Here is a table of points, one per row:
[-0.2 -1.8  1.2 -0.4 -0.4  0.2  1.   0.9 -1.4  0.  -0.1  0.1 -0.7 -0.1
 -1.8 -1.2  2.2  0.4 -1.5  0.1  0.4 -0.5 -0.3 -0.7]
[-1.3 -0.1  1.8 -0.3 -1.8  0.9 -1.1  0.8 -0.5 -0.5 -1.9 -0.5  0.1  0.5
  0.5 -0.7 -0.3 -1.6 -0.7  0.7 -0.4 -0.9  1.1 -0.7]
[-0.9  0.2 -0.1  0.3  0.2 -1.8  0.2 -1.1  0.7  0.  -1.2 -0.9  0.   2.6
 -2.1  0.   0.5  0.5 -0.5 -0.5  0.4 -2.2  0.1 -0.7]
[ 0.3  0.7  0.3 -0.8 -1.2  0.4  1.4  1.5  0.1  0.7 -0.1  0.5 -0.2 -1.
 -0.5  1.1 -0.4 -2.4 -0.7  1.6  0.5  0.2  1.3 -0.4]
[ 0.8  0.8  1.9 -0.5 -0.6  0.6 -0.5  0.9  0.3  0.   0.9 -0.6  0.7  1.8
 -1.   0.9  0.5 -1.2  0.5  0.4  1.8 -0.5  0.  -0.2]
[ 2.9 -1.2 -1.6 -0.3  0.2 -1.7  1.7 -2.3 -0.1 -0.1 -1.3  1.9 -0.5 -0.4
 -0.5  0.5 -0.2  1.8  1.1  0.3 -0.2  0.1 -0.6  0.6]
[-1.6 -1.2  0.5  2.1  1.6  0.7  0.   0.1 -0.4 -0.6 -0.5  0.4 -2.3 -0.8
 -0.9  1.1  0.5 -0.1 -0.6  1.8  0.1 -0.2 -0.1 -0.7]
[ 0.8  0.1  0.2 -1.4 -0.2  0.  -0.1 -0.2  0.6  0.9 -0.1  2.4  1.1 -2.2
  1.  -0.2  1.1 -0.2 -0.2 -1.  -0.7 -0.9  1.   0.2]
[ 0.1  1.6 -0.9 -0.2 -1.9  0.7 -1.  -0.5  0.  -0.7 -0.5 -1.1  0.6  0.1
  0.3 -0.1  0.6 -1.4  0.5  0.6 -0.8  1.1  1.4 -0.3]
[-1.   0.3 -1.4 -1.4 -0.2  0.7 -0.3 -0.3 -0.8  1.5  0.6 -1.6 -1.5  1.
  0.9  0.9 -0.1 -1.7 -1.3 -1.1  0.   0.5  0.4  0.5]
[ 0.2  1.2 -0.3 -1.1  2.   0.7  0.9  1.4 -0.2 -0.7 -0.3  0.2  0.  -2.1
  1.9 -0.2  0.8  2.3  0.8 -0.6  0.  -0.6 -0.8  0.4]
[ 0.3  0.3  0.6 -0.3  1.5  1.   1.   0.6  0.9  0.   0.4  0.2 -0.3 -0.8
  0.3  0.   0.3  1.2  1.8 -1.4 -1.9 -1.6 -0.1  1.2]
[-0.8 -0.5 -1.7  0.3  0.   0.7 -0.6 -2.8  0.  -0.5  0.8 -0.8  1.2 -0.1
 -0.6 -0.7  0.8  0.  -0.7  0.1 -0.1 -0.2 -0.9  0.3]
[ 0.6 -0.8  0.2 -0.5 -1.   0.7  1.3  0.7  1.4  0.4  0.6  0.5  0.7 -0.7
  1.2  0.5 -0.5  4.4 -1.  -1.2 -0.1  0.  -0.4  0.3]
[ 1.7 -1.4  1.  -0.3  2.5  0.  -2.3 -0.6 -0.4 -0.9  0.2 -0.9  0.   0.3
 -0.5  0.4 -0.5 -0.7 -0.1 -0.1 -0.3  0.6 -1.1 -1.7]
[-0.6 -2.8 -1.   0.3 -0.6  1.  -1.7  1.1  0.7 -0.2 -0.2  0.9  0.7  0.3
 -1.3  0.5 -0.4 -0.4  1.  -1.   0.1  1.   0.9  0.3]
[-0.8  0.4 -0.6 -0.7  2.1 -1.3 -1.2  0.7  0.8 -1.  -0.2  0.1  0.2  1.2
  0.9 -0.7 -0.4 -0.2 -1.6 -0.2  0.3 -0.1  1.1 -0.2]
[ 0.4 -0.9  1.1  0.7 -0.1  0.7 -0.1 -1.5 -0.7 -1.7 -0.8  0.1  0.6  1.9
 -0.4  0.6  0.2 -1.2  1.1 -0.9 -0.4 -0.9 -0.2  0. ]
[ 0.4  1.  -1.3 -1.  -0.6  1.1 -0.3  0.8 -0.5 -0.2  0.9  0.1 -1.   1.1
  0.1 -0.9 -0.8  1.9  0.1  0.1  0.9 -0.3  0.3  0.1]
[-1.   1.5  1.8 -0.6  0.2 -0.6 -2.1 -0.3 -1.7  0.5  0.2 -0.2  1.1 -1.7
  0.1  0.4 -0.7  0.9  0.9  0.   0.3 -0.8  1.6  0.7]
[-0.5  1.1  0.9 -0.7 -0.1 -1.6 -0.8  1.1 -0.6 -0.9  1.   0.4 -1.6  2.
  0.3 -0.6  0.1 -1.1  0.8 -0.2  0.5  1.3  0.4 -0.8]
[-0.6  0.8  0.1  1.3 -1.6  0.6 -0.1 -1.  -1.1 -1.1  0.5  1.1  0.3 -1.3
  0.9  1.1  0.3  0.8 -0.6 -0.2 -0.3  0.7 -0.2  0.4]
[ 1.1  1.7  0.9 -0.6 -2.2  0.8  1.4 -0.3  0.3  3.   0.1  0.   0.6  0.4
  1.9  0.5  0.1  1.6  0.   1.1 -0.1  0.3 -0.8  0.5]
[-0.7 -2.4 -1.7  0.8  0.4 -1.4  0.4  0.1  0.5 -0.6 -0.3 -0.7  0.2 -1.
  1.7  0.7  1.4 -1.3  0.1 -0.4  0.6 -0.4 -0.9 -0.4]
[ 1.4  0.5  0.4 -0.8 -2.4 -1.  -0.8  2.6 -0.1  0.8 -0.4 -0.5  0.9 -0.8
 -0.9  0.1 -0.6  1.7  1.9 -2.4 -0.8  1.  -1.4 -0.1]
[-1.1  0.3 -0.2 -1.3  1.6  0.3  0.7 -0.7 -0.4 -0.1  0.5 -3.   1.1  0.6
 -0.9  0.3 -0.5  0.2 -1.2  2.3  0.3  2.   0.   0.8]
[-1.1  0.5 -0.4 -0.5  1.4  0.6  0.9 -0.3  1.4  0.6 -0.3  0.1 -0.6 -0.3
 -0.3 -0.5 -0.9 -1.1  0.3 -2.4  0.1  0.8 -1.9  1.4]
[-0.8 -0.9 -1.4  2.8  1.4 -1.4  1.2 -0.4 -0.4  0.   1.8  1.6  1.4  0.8
 -0.2  0.7 -0.8 -0.6  0.8  2.4 -1.6  0.3 -1.1 -0.3]
[-0.6  1.  -1.5  1.8 -0.3 -0.5  0.1 -0.9 -1.   0.5  0.9 -0.2 -0.2 -0.1
  0.3 -2.  -0.9 -0.8  2.1  0.4  0.7 -0.2  1.3 -0.6]
[-0.2  0.2  0.9 -0.3 -0.4 -0.9  0.2 -0.4  1.1  0.4 -0.8  1.6  0.  -1.1
  0.6 -0.5 -0.7  0.3 -1.5  1.2  0.  -0.8 -1.6  0. ]
[ 0.9  0.3  1.1  1.4 -1.3 -1.2  1.3 -0.2  0.9 -0.6  0.6 -1.2 -2.5 -0.2
 -0.5 -1.2 -0.2 -0.6 -1.5 -0.8  0.4  0.5  1.3  0.2]
[ 2.1 -0.5 -0.7  2.1  1.6  1.  -0.6  0.5  0.5  1.3 -1.1  0.1  0.   0.3
 -0.3 -0.9 -0.3 -1.4 -0.3  1.4  0.2  1.   0.   0. ]
Along one direction, these points spread out more than along any other. Take the direction at right angles to it along which they spread out most. Then take the direction at right angles to both along which they spread out most. Go by this last direction. For each point below, how far along it does it lie, from 0 to 99? 50 is the average, and the first point above lies past it. One standard deviation of the points above along it is 16.
[-0.7 -2.4 -1.7  0.8  0.4 -1.4  0.4  0.1  0.5 -0.6 -0.3 -0.7  0.2 -1.
  1.7  0.7  1.4 -1.3  0.1 -0.4  0.6 -0.4 -0.9 -0.4] 56
[-1.1  0.3 -0.2 -1.3  1.6  0.3  0.7 -0.7 -0.4 -0.1  0.5 -3.   1.1  0.6
 -0.9  0.3 -0.5  0.2 -1.2  2.3  0.3  2.   0.   0.8] 29
[-1.3 -0.1  1.8 -0.3 -1.8  0.9 -1.1  0.8 -0.5 -0.5 -1.9 -0.5  0.1  0.5
  0.5 -0.7 -0.3 -1.6 -0.7  0.7 -0.4 -0.9  1.1 -0.7] 53
[ 2.9 -1.2 -1.6 -0.3  0.2 -1.7  1.7 -2.3 -0.1 -0.1 -1.3  1.9 -0.5 -0.4
 -0.5  0.5 -0.2  1.8  1.1  0.3 -0.2  0.1 -0.6  0.6] 47
[ 0.1  1.6 -0.9 -0.2 -1.9  0.7 -1.  -0.5  0.  -0.7 -0.5 -1.1  0.6  0.1
  0.3 -0.1  0.6 -1.4  0.5  0.6 -0.8  1.1  1.4 -0.3] 35
[ 0.6 -0.8  0.2 -0.5 -1.   0.7  1.3  0.7  1.4  0.4  0.6  0.5  0.7 -0.7
  1.2  0.5 -0.5  4.4 -1.  -1.2 -0.1  0.  -0.4  0.3] 51
[ 0.8  0.8  1.9 -0.5 -0.6  0.6 -0.5  0.9  0.3  0.   0.9 -0.6  0.7  1.8
 -1.   0.9  0.5 -1.2  0.5  0.4  1.8 -0.5  0.  -0.2] 58
[ 0.2  1.2 -0.3 -1.1  2.   0.7  0.9  1.4 -0.2 -0.7 -0.3  0.2  0.  -2.1
  1.9 -0.2  0.8  2.3  0.8 -0.6  0.  -0.6 -0.8  0.4] 56
[-0.8  0.4 -0.6 -0.7  2.1 -1.3 -1.2  0.7  0.8 -1.  -0.2  0.1  0.2  1.2
  0.9 -0.7 -0.4 -0.2 -1.6 -0.2  0.3 -0.1  1.1 -0.2] 62
